Each named move below is a turn or a mirror, shown by a few rows before and after it. Which moves, in which order, take the first row of each later pair to the second? The first pair is answered.
desu:
[-0.96  0.65 -4.08 -2.28  0.37  0.70 -0.31 -1.03  2.88  1.31  0.82 -2.53
  1.71 -2.15 -1.68  0.47  1.81 -1.13  2.21 -1.25 -1.22  1.92  0.00 -1.10] |-> [-0.80  0.58 -4.79 -2.48  0.70  0.47 -1.57 -1.40  2.21  1.44  1.34 -1.98
  1.82 -2.21 -1.42  1.04  2.11 -1.57  1.97 -0.72 -0.48  1.63 -0.23 -1.06]
[ 1.12 -0.92 -1.68 -1.68  0.92  0.03  1.40  0.32  2.57  1.84 -1.10 -0.46
 -0.44  0.42 -2.05 -1.02 -0.19 -0.07 -0.16 -0.82 -1.11 -0.31  0.08  0.04] |-> [ 1.41 -0.79 -3.31 -1.10  2.68 -0.48 -0.87 -0.11  1.17  1.07  0.57  0.43
  0.73  0.61  0.09 -0.05  0.44 -0.63 -0.16  0.58  0.20 -0.76 -0.55  0.31]
[-0.05  0.44 -0.02  0.39 -1.07  1.02 -0.82 -0.04  0.39 -0.97  1.06  0.60
  2.27  0.44  3.51  1.09 -0.63 -0.38 -1.09  0.84  1.70 -0.41  3.01  0.26] |-> [-0.36  0.07  2.04 -0.23 -2.66  1.53  1.96  0.45  1.62 -0.18 -0.35 -0.34
  1.44  0.25  1.19  0.29 -0.84  0.26 -0.63 -0.98 -0.18 -0.34  3.62 -0.15]
sele:
[-2.87  2.62  1.45 -1.49 -2.78  0.00  1.36 -0.03  0.80 -0.38  0.57 -0.30
 -0.52 -1.74 -0.46 -0.15 -1.74  0.38  0.85 -0.59 -1.72  1.02  0.23 -0.50] |-> [-1.66  1.58  0.59 -2.76 -2.79  1.65  0.71  0.49  1.66  0.40  1.20  0.45
 -0.67 -1.40 -0.94  1.48 -1.97  1.08  0.56  0.13 -1.31  0.50  0.87 -0.89]
[-1.79  0.56  0.57  1.14  0.61 -1.08  1.19  0.45  0.38  0.40 -1.20 -0.96
  0.68  0.53  1.12 -1.54 -0.80 -0.46  0.69 -0.31  0.09  0.01 -0.32  0.11] |-> [-0.85  0.10  1.04  0.60  0.38  0.64  0.82  1.27  1.77  0.31 -0.51 -0.01
  1.03  0.68  1.60  0.04 -1.04 -0.12 -0.27  0.69  0.65 -0.48  0.78 -0.21]
[ 1.00 -0.04 -2.55 -1.41  0.97 -0.54 -2.90 -1.56 -0.99  0.74  3.20  1.09
 -0.69 -0.76  1.24  1.41  1.54 -0.59 -0.91  1.26 -0.18 -1.06  2.06  0.64] |-> [ 0.27  0.42 -2.77 -0.53  1.44 -2.66 -2.57 -2.42 -2.64  0.51  2.31 -0.14
 -0.60 -0.73  0.69 -0.63  1.79 -1.11 -0.16  0.34 -0.81 -0.32  0.39  1.02]
[ 2.53 -1.80 -2.81  0.75  2.92 -0.21 -1.07  1.69 -0.08  1.09 -1.08 -0.39
  0.43  3.04  1.73 -0.36  0.53  1.33  0.61  0.92  1.84 -0.84 -1.79  0.13] |-> [ 1.07 -0.65 -1.84  1.74  2.61 -2.05 -0.56  1.36 -1.61  0.43 -1.79 -1.07
  1.18  2.74  2.00 -1.94  0.25  0.15  1.30  0.63  1.38 -0.27 -2.53  0.63]
lofak:
[ 1.04 -0.20 -1.38 -0.43  0.14  0.30  1.15  0.82 -0.59  0.25 -1.08 -1.12
 -0.58  0.92 -1.83 -2.58  1.38  0.48  0.67 -1.31  0.80 -0.27 -1.43 -1.07] |-> [ 0.26  0.88 -1.94 -0.51  0.36  0.16  0.77  0.49 -0.74  0.10 -0.97 -0.84
 -0.06  0.79 -1.59 -2.93  0.90  0.04  0.63 -0.76  0.83 -0.07 -2.30 -1.04]
[-0.18  0.64  0.11  0.84  0.39 -0.38 -0.21  0.33  0.10 -0.23  0.22  0.05
  0.54  0.27  1.31  0.07 -0.32 -0.73 -0.26  0.68  1.29 -0.08 -0.22  0.19] |-> [ 0.08 -0.02  0.92  0.52  0.20 -0.12 -0.05  0.41 -0.04 -0.99 -0.04  0.16
  0.29  0.38  1.70  0.19 -0.05 -0.85 -0.11  0.46  0.71  0.13  0.49  0.08]
[ 1.06 -0.92  1.10  0.51 -0.54  2.61  1.71  2.81  3.39 -0.08 -1.98 -0.19
  0.64  1.18  1.75 -0.06 -0.88  0.26 -0.74 -0.12 -0.28 -0.20  1.60 -0.40] |-> [ 1.09 -0.63  0.22  0.54 -0.01  2.87  1.57  2.61  3.49  1.13 -1.86 -0.18
  0.46  1.39  1.33  0.26 -0.73  0.64 -0.68  0.19  0.20 -0.64  1.15 -0.93]
Then:
Between the rows of a pair lie 2 to 3 moves.
[-0.25  0.22 -1.88 -3.50 -1.56  1.11  0.53 -0.70  1.77 -0.10  0.79  1.01
 -2.94 -1.54 -5.02  0.44 -1.25 -0.60  0.04 -2.46 -1.85  2.01 -0.47 -2.35] |-> [-2.41  1.41 -1.60 -1.72 -1.26 -1.67  0.70 -1.82 -0.54 -1.22 -0.41 -0.17
 -2.07 -1.72 -4.39 -2.17 -1.26 -1.87  0.63 -2.64 -1.97  2.68 -2.19 -1.79]
desu sele desu
[ 2.36 -2.63  0.20 -2.47 -0.71  1.00  1.22  0.14 -0.11 -0.31 -0.58  0.24
 -0.27  0.64  0.18  0.52  0.87 -1.03 -1.12 -0.83 -2.25 -1.39  2.19  0.61] |-> [ 2.24 -1.89 -0.89 -2.88 -0.50  1.59  2.10  0.02  0.92  0.61 -0.52  0.31
 -0.63  0.48 -1.03  0.93  0.36 -0.22 -0.93 -1.42 -2.32 -1.57  1.60  0.37]
desu lofak desu
[-1.88  0.42  1.27 -0.04 -3.35  0.60  2.15  0.89  3.48 -2.78  0.14  0.54
  0.94  0.33  0.62  2.67 -0.84  0.13 -2.64  1.24  0.12 -0.17  2.00  0.32] |-> [-0.40 -1.00  0.81 -0.03 -2.16  0.79  0.27  0.74  2.35 -2.88  0.75  1.20
  1.09  0.80  1.67  3.61 -0.12  0.10 -2.95  2.26  0.86 -0.51  2.16  0.26]
desu lofak
[-1.41  1.69 -0.62  0.91  0.65 -1.07  1.14 -0.44  0.66 -0.36 -0.86 -0.89
  1.07  0.36  0.91 -1.72 -0.81 -0.89  0.13  0.26  0.10  0.36 -1.11  0.68] |-> [ 0.69 -0.82  0.58  1.11  1.35 -1.14 -0.79 -0.15 -0.82 -0.85 -0.24 -0.54
 -0.20  1.47  1.90 -0.56  1.16 -1.00 -0.29  0.93  0.26  0.27  0.05  0.83]
lofak lofak desu
[ 1.06  0.82 -4.46 -0.48  2.95  0.34 -2.66  0.55  0.23  1.54  0.90  0.22
  0.87  0.58 -0.07  1.50 -0.03  0.63 -0.10  0.75  1.21 -0.23 -1.56 -0.06] |-> [-1.64  2.30 -1.92 -0.89  0.47  0.72  1.87  0.33  2.32  2.08 -1.10 -0.71
  0.51 -0.75 -2.69 -0.86 -1.71  0.88  0.57 -1.70 -1.11  0.58 -1.51 -0.55]
desu lofak
[ 1.38 -0.23 -1.37 -1.16  1.16  1.17 -1.75 -0.89 -0.66  0.22  1.13  0.76
  0.12 -0.01  0.16  1.30  0.61  0.29 -0.13  0.59  1.35 -0.43 -0.37 -0.26] |-> [ 0.28  0.44 -1.81 -1.41  0.80  1.31 -0.65 -0.53  0.18  0.77  0.90  0.50
  0.36 -0.39 -0.70  0.75 -0.25  0.30  0.07  0.06  0.92 -0.78 -0.84 -0.48]
desu lofak desu
[-1.63 -0.36  2.75  1.05 -1.16 -2.40 -2.02 -1.86 -2.77 -3.03  0.85  0.23
  0.17 -0.49  1.39  0.16  0.75 -1.43 -0.30  0.54  0.00  1.19  0.08  0.75] |-> [ 1.59 -2.25  1.72 -0.37 -0.71  0.96 -3.28 -0.73 -0.39 -1.05  2.14  1.76
 -1.02  0.51  0.21  3.17  1.43  0.02 -1.25  1.10  0.19  0.35  1.69 -0.29]
sele lofak
[-1.29  1.47 -1.76  0.57  1.47 -0.39 -0.55  0.84 -0.60 -0.30 -0.96 -1.03
  2.14  0.70  2.68 -1.04 -0.33 -0.51  0.59  0.50  0.06  0.08 -1.06 -0.56] |-> [ 0.10  0.61 -3.20 -0.01  2.08  0.73 -0.86  0.78 -0.33  1.02 -0.42 -0.90
  1.44  0.82  1.37 -0.37  0.05  0.29  0.55  0.47 -0.09 -0.18 -1.13 -0.85]
sele sele sele
[ 2.35 -0.13  0.85 -0.91 -0.89  1.39 -0.02  0.98  1.98  1.15 -1.48  0.01
 -2.94  1.45 -2.95 -2.01  2.64  0.27  0.08 -2.78 -1.88 -2.22  0.64  1.51] |-> [ 1.65  1.82 -3.78 -0.53  2.30  0.96 -3.18  0.38  1.35  1.43  0.90  0.90
 -0.75  1.01 -1.42 -1.04  2.15 -0.01  0.08 -0.90  0.60 -3.15 -1.35  2.06]
lofak desu
